In the data rows, zero lies at 7.5, halfway between 7 and 8.
Two rows play each game, the first against the second. How much does the first row win by? 20 is about a draw, 40 a big win and 0 a big loss. Wins can go round in a circle: one row can beat a second, the second a third and the third the first. Each row has two weighted sums of its numbers, A and B, taken from their middle values. A row wins by its A times the other's B, less its B times the other's A.
tensor([ 7,  6,  4,  8, 10,  6, 10,  7,  7,  8,  4,  6,  8,  7, 11,  6])
tensor([8, 8, 6, 6, 9, 7, 9, 8, 8, 8, 5, 8, 8, 6, 8, 8]) >> 15
tensor([8, 7, 7, 7, 8, 6, 8, 9, 8, 8, 5, 7, 8, 8, 8, 6])
tensor([7, 7, 5, 6, 9, 6, 9, 8, 7, 8, 6, 7, 8, 6, 8, 7]) >> 20
tensor([7, 8, 7, 7, 8, 8, 9, 7, 7, 9, 5, 6, 8, 9, 9, 7])
tensor([ 8, 10,  9,  9,  7,  9,  6,  5,  8,  6, 10,  9,  7,  6,  6,  8]) >> 12
tensor([ 8, 12,  9, 14,  8,  5,  6,  2,  7,  3, 11,  7,  7,  7,  9,  3])
tensor([10, 11,  8, 10,  8,  7,  7,  6,  8,  5,  9,  8,  8,  7,  7,  6]) >> 21
tensor([6, 7, 6, 7, 9, 7, 8, 8, 9, 8, 7, 8, 8, 6, 6, 8])
tensor([ 8, 10, 11, 12,  6,  9,  5,  6,  8,  3, 11,  7,  6,  9,  4,  6]) >> 21
tensor([ 9, 11, 12, 11,  6, 10,  4,  5,  7,  4, 11,  7,  5, 10,  5,  6])
tensor([7, 8, 7, 6, 9, 8, 9, 9, 9, 9, 5, 9, 9, 6, 7, 7]) >> 21
tensor([7, 8, 6, 6, 8, 8, 8, 9, 8, 9, 6, 8, 8, 7, 6, 8])
tensor([ 8,  7,  9,  8,  7,  8,  7,  5,  7,  5, 11,  7,  5,  7,  6,  8]) >> 21
tensor([8, 6, 6, 7, 9, 6, 9, 7, 8, 8, 6, 6, 8, 7, 9, 7])
tensor([ 9,  9,  9,  9,  6,  9,  6,  6,  6,  6, 10,  7,  7,  8,  5,  8]) >> 15
tensor([ 7,  5,  5,  4,  8,  8,  9, 10,  8,  8,  6,  9,  8,  7,  6, 10])
tensor([ 8, 10, 11, 10,  6,  9,  5,  6,  8,  5, 10,  7,  6,  9,  5,  7]) >> 14
tensor([ 7, 12,  2, 11, 14,  1, 13,  8,  9,  7,  4,  8, 10,  4, 11,  2])
tensor([ 6,  6,  4,  5,  9,  7, 11,  8,  8,  8,  4,  8, 10,  5,  9,  7]) >> 14
tensor([ 8,  9, 10, 11,  6,  9,  6,  5,  6,  5, 10,  6,  6, 10,  5,  6])
tensor([ 7,  6,  6,  5,  9,  7, 10,  9, 10,  8,  6, 10,  9,  4,  7,  9]) >> 21
tensor([ 7,  3,  7,  3,  6, 11,  7, 10,  6,  9,  6,  7,  6,  7,  7, 12])
tensor([ 8, 10, 10, 10,  5,  8,  4,  5,  7,  4, 11,  7,  6,  9,  6,  7]) >> 22
tensor([7, 8, 7, 7, 9, 9, 9, 8, 7, 9, 7, 6, 9, 9, 9, 6])
tensor([ 8,  7,  5,  5,  9,  6, 10, 10,  9,  9,  8, 10,  9,  4,  6,  9]) >> 26
tensor([ 9, 12, 10, 13,  7,  7,  6,  6,  8,  5, 10,  7,  6,  8,  5,  4])
tensor([ 8, 12,  5, 10, 10,  5, 10,  5,  8,  7,  5,  6,  9,  7, 11,  4]) >> 21
tensor([ 8,  6,  6,  5,  8,  9,  8, 10,  7,  8,  6,  7,  7,  7,  6,  9])
tensor([ 8,  5,  7,  5,  5, 11,  7,  9,  8,  9,  7,  8,  7,  7,  6, 10]) >> 20
tensor([7, 9, 7, 9, 8, 5, 8, 6, 7, 7, 6, 7, 8, 7, 9, 6])
tensor([ 6,  8,  7,  7,  9,  6,  9, 10,  8,  9,  7,  8,  8,  6,  7,  7]) >> 19
tensor([ 7,  8,  4,  9, 11,  5, 11,  8,  7,  9,  4,  7,  8,  5, 11,  4])
tensor([ 7,  5,  6,  6,  8,  9,  9,  6,  8, 10,  4,  7,  9,  8, 11,  8]) >> 14
tensor([ 7,  5,  4,  5,  9,  7, 10, 10,  8,  8,  6, 10,  9,  4,  7,  9])
tensor([ 7,  9,  6,  9,  9,  7, 10,  8,  6, 10,  5,  6,  9,  7, 10,  6]) >> 20
tensor([ 7,  5,  6,  5,  7,  9,  8,  9,  7, 10,  5,  7,  7,  7,  9,  9])
tensor([ 9,  6,  4,  6,  9,  6, 11,  9,  8,  9,  4,  9,  9,  4,  9,  8]) >> 17
tensor([ 8, 11, 10, 12,  7,  6,  6,  5,  8,  4, 12,  8,  5,  7,  6,  6])
tensor([8, 9, 7, 8, 8, 8, 8, 7, 7, 7, 8, 8, 8, 8, 7, 6]) >> 14
tensor([ 8, 11, 10, 11,  7,  7,  5,  6,  8,  4, 12,  7,  6,  8,  6,  7])
tensor([ 8, 12,  3, 13, 15,  0, 14,  7, 10,  8,  3,  8, 11,  4, 15,  0]) >> 7
tensor([ 9, 12, 11, 14,  8,  5,  6,  4,  7,  4, 12,  7,  6, 10,  9,  3])
tensor([ 7,  6, 13,  7,  2, 11,  2,  7,  6,  5, 11,  7,  4, 12,  2, 11]) >> 29
tensor([ 7,  5,  2,  4, 10,  5, 12, 10,  9,  7,  3, 11,  8,  2,  8, 10])
tensor([ 7,  7,  6,  8,  9,  7,  9,  7,  6,  8,  7,  6,  8,  6, 10,  6]) >> 34
tensor([7, 6, 6, 7, 9, 8, 9, 9, 7, 7, 6, 9, 9, 6, 9, 7])
tensor([7, 7, 7, 7, 8, 8, 7, 8, 7, 8, 7, 8, 8, 8, 6, 8]) >> 17
tensor([ 8,  8,  7,  8, 10,  6,  9,  6,  8,  6,  6,  7,  9,  7,  9,  6])
tensor([ 6,  4, 11,  4,  3, 12,  4,  9,  7,  8,  9,  6,  5, 10,  5, 13]) >> 4
tensor([7, 7, 6, 7, 9, 7, 9, 8, 7, 8, 7, 8, 9, 8, 9, 7])
tensor([ 8, 10,  8, 10,  8,  7,  7,  5,  8,  7,  9,  6,  8,  9,  9,  6]) >> 30
tensor([ 9, 10, 12, 12,  6,  9,  4,  5,  7,  4, 13,  8,  5, 10,  4,  6])
tensor([9, 8, 6, 7, 8, 6, 9, 9, 8, 8, 6, 8, 7, 7, 9, 7]) >> 14
tensor([7, 7, 7, 7, 8, 7, 8, 8, 7, 7, 7, 7, 7, 8, 8, 7])
tensor([10, 14, 10, 14,  9,  6,  6,  5,  7,  4, 12,  7,  7,  9,  8,  2]) >> 37
tensor([ 9,  8,  8,  9,  6,  6,  6,  5,  7,  3, 10,  8,  5,  8,  6,  7])
tensor([ 6,  6,  8,  7,  7,  8,  8,  6,  7,  8,  5,  6,  6,  8, 10,  7]) >> 10
tensor([7, 9, 8, 9, 7, 7, 6, 6, 7, 6, 8, 8, 5, 6, 6, 7])
tensor([ 7,  9,  6,  8,  8,  6,  7,  8,  9,  3, 10, 11,  6,  3,  4, 10]) >> 15
tensor([ 6,  5,  8,  5,  5, 10,  7,  8,  7,  8,  6,  6,  8,  9,  8, 10])
tensor([ 7,  7,  5,  6,  9,  8,  9, 10,  8,  9,  6,  7,  8,  7,  7,  8]) >> 19
tensor([ 6,  2, 11,  3,  3, 12,  4,  9,  7, 11,  9,  6,  6, 11,  6, 12])
tensor([ 7, 15,  2, 13, 15,  0, 15,  6,  9,  9,  2,  8, 11,  5, 15,  0]) >> 16
tensor([ 9,  7, 14,  7,  2, 14,  1,  6,  7,  5, 13,  7,  6, 11,  4, 11])
tensor([ 8,  4,  6,  4,  7,  9,  9,  9,  7, 10,  6,  8,  8,  6,  9,  9]) >> 9
tensor([ 8, 13,  0, 12, 15,  0, 15,  5, 10,  8,  2,  8, 13,  2, 15,  0])
tensor([ 7,  9,  5,  8,  9,  7, 10,  8,  8, 10,  4,  6,  9,  7, 12,  6]) >> 24
tensor([9, 8, 7, 7, 8, 5, 8, 5, 6, 6, 8, 8, 7, 9, 9, 6])
tensor([ 8,  5,  6,  5,  6,  9,  8, 10,  7,  9,  5,  8,  7,  8,  7,  9]) >> 16
tensor([ 6,  9,  9,  9,  8,  7,  7,  4,  7,  6,  7,  6,  8,  8, 11,  6])
tensor([ 7,  6,  7,  6,  6, 10,  7,  7,  6,  9,  5,  6,  7,  9,  8,  8]) >> 21
tensor([ 8, 10, 11, 11,  6,  8,  5,  5,  9,  6, 11,  8,  6,  7,  6,  7])
tensor([8, 4, 5, 5, 9, 5, 9, 9, 8, 7, 8, 9, 8, 5, 7, 9]) >> 14
tensor([ 8, 10,  6,  9,  9,  4,  9,  9,  9,  6,  8,  9,  8,  5,  6,  7])
tensor([ 8,  7,  8,  8,  8,  5,  7,  6,  6,  9,  7,  6,  7,  9, 11,  6]) >> 12
tensor([ 8,  7,  5,  7, 10,  7,  9,  9,  8,  9,  6,  8,  9,  6, 10,  7])
tensor([ 7,  6,  6,  6,  9,  5,  9,  8,  9,  9,  5,  7,  8,  6, 11,  7]) >> 14
tensor([ 7,  6,  4,  6,  9,  6, 11,  8,  7,  8,  5, 10,  8,  7,  8,  7])
tensor([7, 7, 7, 7, 8, 7, 8, 7, 8, 9, 7, 8, 8, 7, 9, 8]) >> 24
tensor([8, 8, 6, 8, 9, 6, 9, 6, 7, 8, 5, 7, 9, 7, 9, 6])
tensor([ 7,  7,  7,  7,  8,  8,  9,  9,  8,  8,  7,  8, 10,  8,  8,  8]) >> 17
tensor([7, 5, 5, 6, 8, 6, 9, 8, 8, 8, 4, 8, 7, 6, 9, 7])
tensor([ 8,  9, 10, 11,  6,  8,  5,  5,  6,  5,  9,  6,  6, 10,  7,  5]) >> 21
tensor([ 7,  7,  7,  6,  8,  9,  9,  9,  8, 10,  6,  7,  9,  8,  8,  7])
tensor([ 7,  8, 12,  9,  4, 11,  4,  5,  6,  6, 10,  7,  5, 10,  5,  9]) >> 22
tensor([ 8,  9,  8, 10,  8,  5,  7,  6,  7,  7,  8,  8,  7,  9,  8,  6])
tensor([7, 9, 7, 8, 8, 7, 8, 8, 8, 8, 8, 8, 8, 7, 8, 7]) >> 20
tensor([7, 9, 7, 7, 8, 6, 8, 8, 9, 8, 6, 9, 9, 6, 8, 7])
tensor([ 7,  4,  5,  5,  9,  7, 10, 11,  7,  8,  5,  8,  9,  5,  9,  9]) >> 16
tensor([8, 7, 6, 8, 9, 6, 9, 7, 8, 7, 6, 7, 8, 7, 9, 6])
tensor([ 6,  6,  7,  6,  8,  8,  9, 10,  9, 10,  6,  7,  9,  7,  8,  8]) >> 18
tensor([ 7,  8,  5,  8, 11,  5, 11,  7,  7,  9,  3,  8, 11,  7, 13,  4])
tensor([ 6,  7,  5,  7,  9,  6, 10,  6,  7,  7,  5,  8,  8,  5, 11,  7]) >> 5
tensor([8, 7, 8, 7, 8, 8, 8, 8, 6, 8, 7, 7, 7, 7, 9, 7])
tensor([ 7,  7,  7,  8,  9,  7,  8,  7,  6, 10,  6,  6,  9,  9, 10,  6]) >> 25
tensor([ 9, 11, 11, 13,  6,  8,  5,  5,  8,  5, 11,  6,  5, 10,  6,  5])
tensor([ 8,  5,  5,  4,  8,  8,  9,  9,  8,  8,  7,  8,  7,  6,  8, 11]) >> 22
tensor([ 8,  4, 13,  5,  1, 12,  1,  8,  7,  6, 14,  7,  3, 10,  0, 12])
tensor([ 9,  9, 10,  9,  6,  8,  6,  8,  8,  6, 11,  8,  6,  9,  4,  9]) >> 23
tensor([ 7,  7,  5,  7,  9,  9,  9,  8,  8, 10,  5,  8,  8,  6,  8,  7])
tensor([8, 9, 6, 8, 9, 8, 9, 8, 9, 8, 5, 8, 8, 7, 8, 7]) >> 19
tensor([ 8,  8, 10,  7,  5,  9,  5,  7,  7,  5, 12,  9,  5,  9,  3,  8])
tensor([ 7,  9,  9, 10,  6,  7,  6,  5,  9,  7, 10,  8,  7,  8,  8,  7]) >> 34
tensor([8, 9, 8, 8, 8, 6, 7, 7, 8, 5, 9, 8, 7, 6, 7, 8])
tensor([ 7,  5, 11,  6,  3, 10,  3,  7,  7,  7, 11,  7,  5,  8,  4, 11]) >> 18
tensor([ 9, 10, 12, 11,  5,  8,  4,  3,  6,  4, 11,  7,  6, 10,  7,  5])
tensor([ 8,  8,  4,  5,  8,  6,  9,  9,  9,  6,  7, 11,  7,  3,  7, 10]) >> 21
tensor([ 7,  6,  9,  5,  6, 10,  7, 11,  6, 11,  6,  7,  9,  8,  7,  8])
tensor([ 7,  8, 12,  8,  5,  9,  4,  5,  9,  6, 12,  7,  6,  9,  5,  9]) >> 31
tensor([ 8,  9, 10, 10,  7,  8,  5,  6,  7,  5, 10,  7,  6,  9,  6,  8])
tensor([ 6,  8,  7,  7,  9,  8,  9,  8,  7, 10,  6,  6, 10,  8,  9,  7]) >> 17
tensor([ 6,  6,  5,  5, 10,  6, 10,  9,  7,  8,  5,  9,  9,  5,  9,  9])
tensor([ 8,  7, 10,  8,  4,  9,  4,  6,  6,  7, 10,  7,  6, 10,  7,  8]) >> 30
tensor([ 7,  4,  8,  5,  6,  9,  7, 10,  8,  9,  6,  8,  7,  8,  8, 10])
tensor([ 6,  7,  7,  7,  8,  9,  8,  9,  7, 11,  6,  6,  7,  9,  8,  7]) >> 20
tensor([ 7,  7,  5,  7, 10,  6, 10,  7,  7,  7,  6,  7,  7,  7, 11,  7])
tensor([ 8, 10,  8, 10,  9,  7,  8,  7,  8,  8,  8,  6,  9,  9,  8,  5]) >> 23
tensor([7, 8, 5, 7, 9, 6, 9, 7, 8, 8, 6, 7, 8, 6, 8, 7])
tensor([ 8,  3, 10,  3,  4, 12,  5, 10,  7,  8,  9,  7,  6,  9,  4, 12]) >> 20
tensor([ 8,  2, 10,  4,  2, 12,  4,  9,  6, 10,  9,  7,  5, 11,  5, 11])
tensor([7, 8, 7, 7, 8, 8, 8, 8, 7, 9, 7, 6, 8, 9, 8, 7]) >> 21
tensor([ 7,  7,  5,  8, 10,  6, 10,  9,  7,  9,  4,  7,  9,  8, 10,  6])
tensor([ 8,  7,  6,  6,  9,  6, 10, 10,  8,  8,  5, 10,  7,  6,  8,  9]) >> 17
tensor([10,  5,  9,  7,  4, 10,  5,  8,  8,  5, 11,  8,  6,  7,  4,  9])
tensor([8, 9, 7, 8, 6, 8, 6, 7, 8, 4, 9, 8, 6, 7, 6, 9]) >> 21
tensor([ 8,  6,  6,  7,  9,  8, 10,  9,  9,  9,  6,  7,  9,  7,  9,  7])
tensor([ 7,  7, 10,  8,  6,  8,  6,  6,  9,  7, 10,  7,  6,  7,  7,  9]) >> 23
tensor([7, 8, 8, 8, 8, 7, 7, 7, 7, 6, 7, 6, 7, 9, 8, 6])
tensor([ 8,  8,  5,  7, 11,  6, 11,  9,  8,  8,  5,  7,  9,  6,  9,  6]) >> 17
tensor([7, 8, 6, 7, 8, 8, 9, 9, 7, 9, 6, 6, 8, 9, 9, 7])
tensor([8, 8, 8, 8, 8, 7, 7, 7, 7, 7, 7, 7, 8, 7, 8, 7]) >> 19
tensor([ 7,  2,  6,  2,  7, 10,  9, 10,  7, 12,  4,  6,  9,  8,  7, 11])
tensor([8, 7, 7, 6, 7, 8, 9, 9, 7, 7, 5, 8, 8, 8, 9, 8]) >> 37
tensor([7, 7, 6, 6, 9, 8, 9, 9, 8, 9, 5, 8, 9, 7, 9, 8])
tensor([ 8,  7,  6,  5,  9,  8,  8, 10,  8,  8,  7,  8,  9,  6,  9,  9]) >> 23
tensor([8, 6, 5, 6, 8, 5, 9, 9, 8, 7, 7, 9, 8, 7, 5, 7])
tensor([ 7,  7,  6,  7,  9,  8,  9, 10,  9,  9,  6,  6,  9,  7,  8,  7]) >> 22
tensor([7, 9, 7, 9, 8, 7, 8, 7, 7, 7, 6, 7, 9, 6, 8, 6])
tensor([ 8,  8,  7,  7,  9,  8,  8,  9,  7, 10,  6,  6,  9,  8,  8,  7]) >> 19
tensor([7, 7, 6, 5, 8, 7, 9, 9, 9, 9, 6, 8, 8, 7, 8, 8])
tensor([8, 7, 6, 6, 8, 7, 9, 8, 8, 7, 5, 9, 8, 7, 8, 8]) >> 15
tensor([ 7,  7,  5,  5,  9,  7, 10, 10, 10,  8,  5, 10,  9,  4,  6,  9])
tensor([7, 5, 5, 7, 8, 7, 9, 8, 7, 7, 6, 7, 8, 4, 8, 9]) >> 20
tensor([ 6, 12,  0, 11, 15,  0, 15,  6, 10,  6,  1, 10, 12,  0, 15,  1])
tensor([ 8,  3, 10,  4,  2, 14,  4,  9,  6, 10,  8,  5,  6, 10,  6, 12]) >> 23
tensor([ 9,  8, 11,  8,  4, 11,  4,  6,  6,  6, 10,  6,  5, 11,  6,  9])
tensor([ 9, 11, 11, 12,  6,  8,  5,  4,  8,  5, 12,  8,  6,  9,  5,  6]) >> 17
tensor([ 8,  3, 11,  3,  3, 12,  4,  9,  7, 10,  9,  6,  6, 11,  5, 12])
tensor([ 8,  6,  5,  7,  9,  7, 10,  8,  7,  9,  5,  8,  9,  6,  8,  7]) >> 23
tensor([7, 7, 8, 9, 8, 6, 8, 8, 7, 9, 7, 5, 6, 9, 9, 6])
tensor([8, 8, 7, 7, 8, 9, 9, 9, 7, 9, 5, 7, 9, 6, 8, 6]) >> 22
tensor([ 6,  6,  5,  4,  9,  6, 11,  9,  9,  7,  6, 10,  9,  5,  5, 10])
tensor([ 7,  3,  8,  2,  7, 10,  8, 12,  7, 11,  5,  7, 10,  9,  7, 10]) >> 32
tensor([ 7,  9,  5,  8, 11,  6, 10, 10,  7,  9,  5,  6, 10,  7, 10,  7])
tensor([ 8,  6, 13,  6,  2, 14,  1,  8,  6,  6, 13,  6,  6, 11,  3, 12]) >> 17
tensor([6, 7, 8, 8, 8, 7, 7, 8, 7, 9, 7, 7, 6, 7, 7, 7])
tensor([ 7,  7,  4,  4, 10,  5, 11, 11,  9,  8,  6,  8,  8,  5,  6,  8]) >> 23
tensor([ 7,  4,  6,  3,  7,  7,  8, 11,  9,  9,  7,  9,  8,  5,  6, 12])
tensor([ 7,  3,  8,  3,  6, 10,  7, 10,  7,  8,  6,  6,  7,  8,  8, 11]) >> 25
tensor([ 9, 14,  9, 15, 10,  4,  7,  5,  7,  4, 10,  6,  8,  7,  9,  2])
tensor([ 7,  7,  6,  7,  9,  6, 10,  9,  8,  8,  5,  9,  8,  6,  9,  8]) >> 22
tensor([7, 7, 6, 6, 9, 7, 9, 8, 8, 8, 7, 9, 7, 8, 7, 7])
tensor([ 8,  8, 10,  9,  5, 10,  4,  6,  7,  6, 10,  8,  7,  9,  6,  8]) >> 28
tensor([7, 8, 8, 7, 8, 8, 8, 8, 7, 9, 6, 5, 7, 7, 8, 7])
tensor([ 8, 15, 10, 14,  8,  5,  6,  3,  8,  3, 10,  7,  6,  8,  7,  3]) >> 16
tensor([8, 7, 6, 6, 9, 8, 9, 9, 8, 9, 6, 8, 8, 7, 7, 6])
tensor([8, 6, 7, 7, 8, 7, 8, 6, 8, 9, 7, 8, 8, 8, 9, 7]) >> 24
tensor([ 8,  6,  8,  5,  5,  9,  5,  8,  9,  4, 12,  9,  5,  6,  2, 11])
tensor([ 8,  6,  7,  6,  7, 10,  8, 10,  8, 11,  6,  7,  8,  7,  8,  8]) >> 18
tensor([ 9, 10, 10, 10,  7,  8,  6,  6,  8,  3, 12,  8,  6,  7,  4,  7])
tensor([ 6,  4,  8,  5,  5, 12,  6,  8,  7,  9,  6,  7,  8,  8,  7, 10]) >> 22
tensor([ 7,  1,  7,  2,  5, 10,  7, 10,  8,  9,  7,  9,  7,  8,  6, 12])
tensor([ 8,  5, 14,  7,  1, 13,  1,  8,  5,  6, 12,  6,  4, 11,  1, 10]) >> 18
tensor([ 7, 13,  9, 12,  9,  5,  7,  4,  8,  4, 10, 10,  7,  8,  6,  4])
tensor([ 8, 11, 10, 10,  6,  8,  5,  6,  8,  7, 11,  8,  6,  8,  7,  6]) >> 21
tensor([ 6,  6,  7,  7,  8,  7,  9,  7,  9, 10,  5,  5,  8,  7,  9,  8])
tensor([ 8, 11,  8, 12,  9,  4,  8,  3,  7,  5,  9,  8,  7,  7,  9,  4]) >> 24
tensor([ 7,  9, 10, 10,  6,  7,  6,  5,  5,  5,  9,  9,  7,  9,  6,  7])
tensor([ 7,  7,  6,  7, 10,  5,  9,  9,  7,  9,  5,  9, 10,  5,  9,  7]) >> 24
tensor([ 9, 15,  6, 15, 14,  0, 11,  4,  8,  5,  7,  8, 11,  6, 12,  0])
tensor([ 7, 10,  7, 10, 10,  6,  9,  6,  9,  5,  8,  7,  9,  6, 11,  5]) >> 19
tensor([ 9,  9,  8,  9,  8,  7,  6,  7,  8,  4, 11,  8,  7,  6,  5,  8])
tensor([ 8, 12, 12, 13,  6,  7,  5,  3,  6,  4, 12,  8,  6, 10,  6,  4]) >> 19
tensor([ 6,  5,  7,  6,  7, 10,  7,  8,  6, 10,  6,  7,  8,  9, 10,  8])
tensor([ 7,  7,  6,  7,  9,  8,  8,  8,  8, 10,  5,  7,  9,  8, 10,  7]) >> 25
tensor([ 7, 13,  0, 11, 15,  0, 15, 10, 10,  8,  2, 10, 12,  1, 14,  0])
tensor([ 7,  5,  5,  5,  9,  6, 10,  9, 10,  9,  7,  9,  7,  5,  8,  9]) >> 28
tensor([ 7,  8,  6,  6,  9,  8, 10,  9,  8,  9,  4,  9,  9,  6,  8,  7])
tensor([ 9,  2,  5,  2,  8,  8, 10, 11,  8,  8,  7, 11,  7,  5,  4, 13]) >> 10
tensor([ 8,  5, 13,  7,  1, 12,  1,  6,  5,  7, 13,  6,  3, 11,  2, 12])
tensor([ 7, 10, 12, 11,  5,  8,  3,  3,  7,  4, 10,  7,  5, 11,  7,  6]) >> 25
tensor([8, 9, 7, 8, 7, 7, 8, 7, 7, 7, 8, 7, 8, 7, 9, 7])
tensor([10, 10, 10, 10,  7,  7,  5,  5,  8,  4, 12,  9,  6,  8,  5,  8]) >> 27
tensor([ 7, 12,  4, 11, 12,  2, 12,  6,  8,  8,  5,  8, 10,  6, 13,  2])
tensor([ 7,  7,  6,  7,  9,  7,  9,  9,  6,  9,  5,  7,  8,  8, 10,  8]) >> 14
tensor([ 8,  8,  9,  9,  6,  6,  5,  7,  7,  6, 11,  6,  6,  8,  8,  8])
tensor([ 8,  8,  6,  8,  8,  6,  9,  7,  8, 10,  6,  9,  8,  6,  9,  6]) >> 12
tensor([ 7,  9,  6,  9,  9,  6,  9,  8,  8, 10,  5,  5,  8,  7,  9,  5])
tensor([ 8,  5, 12,  5,  2, 13,  1,  7,  8,  6, 12,  8,  4,  9,  4, 14]) >> 17
tensor([7, 6, 8, 7, 8, 7, 9, 7, 8, 9, 8, 7, 8, 9, 7, 7])
tensor([ 5,  4,  8,  3,  4, 11,  6, 11,  8, 11,  5,  7,  8, 10,  7, 12]) >> 16
tensor([ 9, 10, 10, 10,  7,  7,  5,  7,  8,  4, 11, 10,  6,  7,  4,  7])
tensor([ 6,  4,  6,  3,  5, 10,  7, 10,  6, 10,  5,  7,  6,  8,  8, 12]) >> 19
tensor([ 9, 10, 11, 11,  5,  9,  4,  5,  7,  5, 11,  7,  6, 11,  6,  6])
tensor([ 8,  9,  9,  7,  5,  9,  5,  9,  8,  7,  9,  7,  5,  8,  3, 10]) >> 32
